In the data rows, 128 means zero.
Here are some numbered points:
[102, 133, 84, 213, 119, 200, 112, 99, 176, 93, 127] 0
[130, 96, 137, 87, 130, 86, 122, 152, 77, 148, 107] 1
[91, 177, 141, 147, 127, 174, 95, 82, 142, 113, 103] 2
[157, 122, 123, 106, 148, 76, 138, 171, 82, 179, 115] 3
[197, 66, 92, 113, 109, 112, 255, 136, 131, 98, 189] 4
[84, 214, 189, 96, 147, 121, 74, 71, 97, 116, 68] 5
[144, 69, 79, 125, 100, 129, 198, 102, 168, 76, 233] 6
[108, 92, 90, 138, 104, 255, 136, 96, 226, 105, 152] 7
[134, 144, 144, 188, 154, 159, 111, 153, 144, 143, 106] 8
[255, 76, 92, 103, 111, 100, 244, 153, 139, 113, 196] 9
[98, 125, 179, 75, 127, 91, 69, 109, 71, 133, 80] 10
[128, 112, 112, 165, 121, 120, 127, 168, 119, 143, 124] 11
[109, 137, 113, 155, 121, 218, 106, 89, 172, 103, 114] 12
[121, 85, 127, 75, 109, 74, 101, 129, 83, 121, 82] 13
[133, 101, 96, 155, 126, 104, 142, 145, 116, 132, 159] 14
[111, 131, 112, 166, 112, 239, 115, 86, 182, 99, 132] 15
[131, 86, 85, 163, 115, 145, 154, 118, 170, 105, 169] 16
[125, 86, 78, 139, 106, 106, 161, 112, 144, 100, 177] 17
[139, 134, 134, 129, 148, 102, 116, 199, 86, 184, 115] 18
[88, 252, 176, 99, 197, 135, 70, 84, 129, 143, 82] 19
[116, 121, 77, 166, 113, 255, 116, 96, 219, 81, 137] 20
[103, 189, 163, 125, 179, 120, 98, 138, 114, 184, 75] 21
[186, 84, 84, 119, 98, 128, 255, 139, 155, 98, 217] 22
[80, 238, 218, 103, 148, 134, 75, 102, 98, 120, 87] 23
[169, 74, 82, 109, 111, 98, 182, 145, 117, 102, 164] 24
[115, 199, 191, 124, 191, 107, 85, 116, 96, 202, 87] 25
[175, 54, 76, 128, 111, 141, 230, 114, 184, 94, 255] 26
[147, 136, 161, 111, 128, 88, 113, 152, 86, 188, 98] 27
[85, 218, 139, 110, 142, 132, 83, 72, 119, 114, 78] 28
[122, 76, 80, 135, 113, 116, 165, 144, 132, 101, 176] 29
[133, 70, 83, 117, 101, 130, 202, 97, 167, 89, 221] 30
[102, 180, 251, 95, 155, 100, 66, 98, 99, 141, 87] 31
[129, 149, 173, 107, 165, 88, 109, 143, 96, 222, 111] 32
Which point above is nearest to each new point by angle? Its number follows each.
[135, 107, 98, 226, 130, 142, 118, 137, 141, 117, 152] >> 0
[102, 121, 110, 218, 101, 191, 123, 119, 167, 109, 132] >> 0
[163, 74, 86, 117, 113, 96, 182, 150, 119, 99, 151] >> 24
[96, 166, 255, 93, 141, 96, 84, 95, 91, 135, 81] >> 31
[93, 179, 255, 101, 138, 105, 81, 114, 94, 153, 81] >> 31
[122, 132, 118, 164, 132, 135, 117, 186, 123, 152, 126] >> 11
[141, 126, 131, 144, 133, 93, 127, 197, 109, 157, 117] >> 18
[124, 100, 86, 164, 119, 151, 149, 120, 167, 107, 161] >> 16
[119, 99, 122, 78, 112, 69, 87, 127, 79, 118, 89] >> 13
[106, 133, 103, 213, 106, 214, 112, 119, 196, 108, 137] >> 0
[108, 184, 255, 94, 143, 102, 72, 122, 95, 142, 92] >> 31
[188, 115, 105, 103, 131, 95, 154, 207, 100, 153, 137] >> 3
[103, 125, 104, 217, 127, 190, 111, 107, 166, 117, 115] >> 0
[105, 122, 161, 85, 105, 69, 81, 116, 79, 132, 79] >> 10
[192, 99, 119, 105, 123, 97, 180, 180, 105, 152, 147] >> 9
[150, 89, 84, 117, 110, 94, 168, 150, 119, 116, 145] >> 24
[120, 104, 96, 187, 114, 142, 142, 130, 154, 98, 151] >> 16
[101, 116, 105, 255, 108, 193, 113, 120, 164, 118, 125] >> 0
[97, 168, 246, 100, 143, 94, 70, 118, 90, 144, 79] >> 31
[163, 75, 88, 113, 104, 94, 159, 147, 125, 105, 155] >> 24
[122, 119, 109, 198, 126, 135, 107, 167, 125, 141, 127] >> 11
[167, 112, 112, 97, 116, 85, 143, 180, 88, 156, 118] >> 3
[231, 88, 100, 100, 116, 95, 217, 171, 126, 129, 161] >> 9
[121, 98, 98, 189, 135, 140, 121, 152, 134, 121, 119] >> 11
[123, 115, 167, 85, 126, 76, 73, 120, 81, 144, 95] >> 10
